Read these off the grid that follows.
1) Which number is the 2nd largest entry?
2) Which number is the smallest entry in the last row?
3) Which number is the bottom-left entry?
4) Which number is the 5th entry, reading row by row?
5) Which number is the top entry of the column that holds the largest entry?
6) Which number is the entry in the top-left corner?
7) Which number is the entry in the top-right corner?
8) Which number is the entry just right of the largest entry?
[[139 139 144 139 120 125 125 139 110]
 [139 114 136 123 145 118 147 135 131]
 [139 132 124 121 131 138 150 119 131]
 [139 138 134 135 125 134 129 130 116]]
1) 147
2) 116
3) 139
4) 120
5) 125
6) 139
7) 110
8) 119

Read these off the row that follows.
1) Which number is the largest entry?
2) Which number is the entry just right of 133?
3) Which number is the entry just left of 133?
[137, 132, 137, 133, 120, 131, 116, 131, 114, 156, 122]
1) 156
2) 120
3) 137

138,114,150,130,113,121,137,125,131,140,105,123
Report the entry just left of 140.
A: 131
Report the entry just left of 150.
A: 114
The entry just right of 131 is 140

grid =
[[129 127 121 122 114 128 137]
 [136 120 128 125 135 122 125]
 [135 134 136 128 134 135 131]
 [125 122 127 125 124 136 126]
 [124 126 134 129 132 132 127]
 [132 120 115 126 123 120 121]
 [126 131 141 132 130 134 149]
 [121 135 136 129 130 116 134]
 [112 130 127 135 140 127 127]
 [124 130 119 126 130 130 131]
 [126 138 119 131 133 134 123]
 [142 128 123 124 128 129 130]
 [121 124 125 133 122 123 128]
 [133 130 118 127 125 141 123]]
Find the smallest entry in the first row.
Answer: 114
Find the last entry, reading row by row.
Answer: 123
The smallest entry in the first column is 112
Find the entry in the top-right corner.
Answer: 137
Find the third entry on the diagonal from the top-right corner.
Answer: 134
The largest entry in the last row: 141
Find the entry in the top-left corner.
Answer: 129
Find the smallest entry in the last column.
Answer: 121
Find the fifth entry from the end, reading row by row.
Answer: 118
The second largest entry is 142
The entry just right of the smallest entry is 130
The entry in the bottom-left corner is 133
The last entry of the largest entry's row -> 149
The second entry on the diagonal from the top-right corner is 122
Find the 4th entry in reading order.
Answer: 122
The last entry in the row that holds the smallest entry: 127
The 3rd entry from the end, reading row by row -> 125
The third entry on the main diagonal: 136
Find the entry just left of the largest entry.
Answer: 134
The entry just right of 118 is 127
Find the entry directly above the smallest entry.
Answer: 121
Find the second entry in reading order.
Answer: 127
Find the third entry, reading row by row.
Answer: 121

A = [129, 151, 145, 132, 134, 145, 105, 132, 130, 152, 134]
The entry just right of the largest entry is 134
The smallest entry? 105

m =
[[124 130 136 128 136 132 109]
 [126 127 126 130 128 110 141]
 [128 121 144 129 125 143 116]
 [126 133 111 127 131 132 141]
 [123 126 130 118 124 133 147]
 [132 122 119 137 125 126 137]
 [122 118 131 127 127 137 128]
 [138 120 123 154 129 133 126]
 [124 125 123 127 134 126 131]
 [135 141 124 142 128 128 121]
 [116 124 135 111 126 133 137]]
The entry directly above the centre entry is 118
The largest entry in the last row is 137
Give the entry just left of the largest entry.
A: 123
Give the second smallest entry.
A: 110
Give the entry just left of the smallest entry.
A: 132
Give the entry in the top-left corner.
A: 124
The entry in the bottom-left corner -> 116
Give the smallest entry in the last column.
A: 109
Give the 5th entry from the end, reading row by row.
A: 135
Give the largest entry in the first column.
A: 138
The third entry, reading row by row is 136
Give the 3rd entry on the main diagonal.
A: 144
The entry just left of the centre entry is 119
The second entry, reading row by row is 130
The largest entry in the last column -> 147
The fourth entry in reading order is 128
Give the third-last entry, reading row by row.
A: 126
Give the entry directly below 120.
A: 125
Give the entry just right of 143.
A: 116
The entry directly below the centre entry: 127
Give the third entry on the diagonal from the top-right corner.
A: 125
The entry just right of the centre entry -> 125
The entry at the centre: 137

Read these off the grid that follows. Indices start at 1.
1) The entry in row 1 and column 2?
2) The entry directly above the largest entry?
3) The bottom-left entry?
4) The top-left entry?
5) The entry at row 2, column 1?
6) The entry just left of 112?
7) The entry just left of the largest entry?
8) The entry just right of 128?
140  109  134  125  143  132  127  145  134
145  110  140  126  143  135  131  145  134
135  125  129  149  132  135  145  138  135
121  126  132  107  125  128  115  127  145
145  104  112  125  152  134  131  148  132
1) 109
2) 125
3) 145
4) 140
5) 145
6) 104
7) 125
8) 115

[136 116 154 125 139 101 139 102 119 141 151]
Find the entry just left of 141.
A: 119
Find the largest entry.
A: 154
The entry just right of 136 is 116
